In the rows, zero is written as 128.
One turn or mirror swaps these rows in pairs. Which row does each one swap with?
Sutul: [106 119 126 109 128 104 110 165 118 131 124 116 105 140 146 145  92 161
 116 106 116 154  84]
zabot: [138 135 123 109 118 122 120 128 169 115 120 117 130 123  99  83 105 114
 119 107 163 133  87]
Non: [ 93 138 149 119 160  97 125 130 165 127 107 148 118 126  97 151 116 138
 122 112 134 160 123]
zorod: [133 138 134 104 142 108 109 104 157 120 141 158 142 149 149 121  89 106
 125 123 120 168  93]
Zoda: [106 152 127  72 131 105 139 139 117 118 133 119 145 125 165 157 122 131
 137 132 115 152 168]
mulof: [134 114 115 123 138 178 128 122 119 147 135 173 170 128 145 110 116 129
 132 147 122 147 101]
muz: [ 95 145  79 139 128 103 142 119 146 139 130 125 147 114 140 137 118 130
 141  63 124 153 138]
veder: [ 82 130 133 121 123 159 135 120 177 135 128 119 123 115 175 107 112 115
 139  90 132 137 143]
Teku: [133 167 118 158 150 151 165 131 110 136 134  99  99 128  82 138 121 116
 124  96 117 134 141]
Zad: [152 109  66 131 112 131 139  90 136 144 134 150 117 111 125 152 131 127
 104 133 148  92 147]
rufu: [ 94 133 158 117 150  95 127 103 136 129 102 138  93 166 141 121 135 118
 134 107 150 114 139]
Bezi: [103 133 145 100 135 146 135 119 100 136 133  98 126 119 108 146 126 125
 144  46 129 109 128]
nizeg: [122 134 128 114 150 138 122 123  52 137 145 147 146 115 136 148 125 124
 132  88 136 154 130]
seli: [136 148  86 129  78 150 110 124 129 124 147  99 135 165  97 144 127 139
 140 144 132 118 149]
pusud: [ 65 139 150 117 139 163 137 123 130 122 163 126 161 120 159 161 131 130
 130  96 126 134 127]
Vinoz: [115 154 122 101 118 135  97 115 153 114 133 128 151 106 121  91 113 149
 124 152 146 161 145]
tul: [132 138 134 128  82  86 127 118 170 157 140 136 103 118 143 132 123 131
 152 145 129 105 124]
pipob: [135 138 151 134 165 144 130 124 165 147 132 100 155 109 164 130 139 130
 108 169 123 127 115]
ped: [115 128  92  83 125 126 134 117 179 121 141 147 100 119 139 162 120 123
 101 159 119 141 115]
neza: [136 136 112 131 100 183 134 110 156 141 156 109 135 132 163 115 133 133
 109  77 122 150 137]
fub: [143 121 115 108  91  82 131 116 119 118 148 118 172 145 166 146 125 124
 118 148 113 134 125]
Muza: [123 100 110 153 102 140 152  98 129 106 133 100 142 115 115 100 135 125
 101  97 149  83 136]
Zif: [135 109  94 118  95 184 107 104 125 130 164  97 127 142 118 129 121 126
 100 160 139 113 135]
zovag: [142  99 112 137 124 140 142  77 126 109 159 105 130 141 110  89 111  90
  91 106 135 124 123]
Demov: [126  97 171 113 152 131 148 143 115 125 168 111 148 139 144 163 130 113
 123  89 107 121 103]
Tez: [ 97 114 153 107 105 126 110 138 106 153 121 130 135 158 175 136 142 109
 144 109 105 101 120]
dala: [137 128 153 115 105 147 132 123  82 132 130 133 107 121  88  95 122 126
 125 172 127 119 119]
modu: [127 120 109 118 154 143 165 128 100 112 153 104 119  83 131 183 131 129
 148 123 113 143 153]
Mono: [142 130 140 106 162 175 152 103  96 148 154 130 109 116 106 126 144  78
 133 122 128 127 113]
Tago: [140 118 129 159 143 164 165 131 113 117 139  95 113  94 119 156 107 166
  95 128 122 131 142]
Zibet: [127 116  67 128  94 140  99  96 123 136 147 141 165 149 127 143 114 128
 108 133 135 132 147]
milel: [136 107 123 131 110 140 128 123 128  70 134 108  85 134  90 111 118 140
 155 135 135 135 112]
kep: [110 136 127 123 111  83 122 120 112 163 106 126  80 136  95 119 110 117
 126 107 117 100 120]
lemok: [ 58 131 118 114 120 107 129 128 123 144 138 117  88 129  77 153 118 131
 123 111 129 117 126]
seti: [136  95 144 164 146 132 163  96 107 147 119 108 146 125 163 155 119 139
 113 110 139  91 120]
Bovim: [116 121 131 108 140 135 133 119 217 146 130 140 115 126 132 129 126 118
 136 124 129 151 116]
rugak: [116 137  68 101 150 107 137 119  91 152 145 102  85 122 125 161 118 128
 110 135 123 134 115]
vit: [123 124 118  83 144 120 129 132 160  87 135 112 131 107  78 157 111 133
 129 151 139 123 137]
boz: [162 129 115 129 118  84 127 113 158 130 131  81  95 126 105 123 124 125
 103  93 134 144 123]
kular: [157 137 133 147 127 142 139  99 146 109 154 103 137 154 117 128 136 130
  88 134 136  71 126]
zarib: [107 123 109 127 153 109 127 119 127 141 135 137  54 123 130 148 121 121
 154 120 135  81 118]
Gaf: [133 107 170 136 132 152 133 111 122 107 185 129 147 114 135 102 136  97
 134  89 118 135 129]
kufu: [117 128  75 139 165 131 145 116  79 139 125  84 101 133 141 115 117 125
 143 135 133 131 105]
ded: [124 128 127 161 135 121 132 123 145 117 176 147 166 125 116 107 121 130
 129  93 120  80 120]
Bugul: [163 130 134 123  92 129 135 121 123 130 146 138  53 119 120 134 122 136
 133 144 120 155 124]
Vilo: [129 127 147 115 120 102 133 137 119 123 135 143 158 159 131 147 109 140
 111  86 103 138  73]
tobo: [118 121 138 110 125 114 126 121  87 154 138  96 100 120 136 125 121 132
 101 170 121  76 128]
misu: [148 106 127 111 129 118 110 123 128 134 148 157 123 122 159 196 144 119
 162 119 118 127 124]
noni: [105 113 165 130  96 137 100 124 110 131 125 107 149 169 140  93 115 125
 126 118 130 143  97]
ler: [ 80 115 109 141 137 155 128 109 125 188 113 138 140 116 168 141 117 126
 143 143 123 128 131]
Fopov: [123 127  85 132 137 110 137 121 176 135 109 135 176 125 163 119 125 129
 114 112 114 115 115]
Zup: [ 98 149 143 125 124 167 115 127 125 137 114 129 138 140 107  98 156 102
 141 122 162 102 145]
bik: [106  91 139 157 116 162 116 130 116 153 144  91  98 112 101 133 137 140
 127  87 142 108 107]
morik: [137 131  86 121 138 127 167 109 108 111 121 129 120  85 100 147 114 132
 126 118 137 126 178]
bodi: [121 107 140 106 145 177 140 119  99 136 170 116 130 129 154 162 115 102
  89 135  94 111 116]
Kor: [123 131 146  93 146 139 143 165 105 127 153 121 119  96 143 173 148 153
 143 125 104 117 143]
telet: [141 132 129 170 124 182 136 124  98 106 129  87 113 125 171 137 124 122
 119 120 128 144 129]
mekit: [160 129 144 122 117 159 124 122 139 133 128 131 114 134 101 125 121 120
 126 189 126 161 109]
Pagig: [186 119 126 114 148 162 127 124 162 130 119 153 123 122 141 116 124 124
 116 155 132 150 122]
vob: [ 75 138 100 109 140 109 121 118  76 158 142  96 123 128 161 115 124 125
 115 150 122 133 122]
luves: [137 162  99 143 104 118 114 132 139 121 126 127  95 120 123 156 115 165
 145 136  91 155 103]
vin: [138 133  98 106 162  79 123 116 108 100 125 129 151 121 102 115 118 124
 147  95 115 107 121]

Demov is swapped with Bovim
pusud is swapped with zorod
Bugul is swapped with Tago
Pagig is swapped with Kor
zabot is swapped with Bezi
Vilo is swapped with veder
Muza is swapped with kep
vin is swapped with Zup

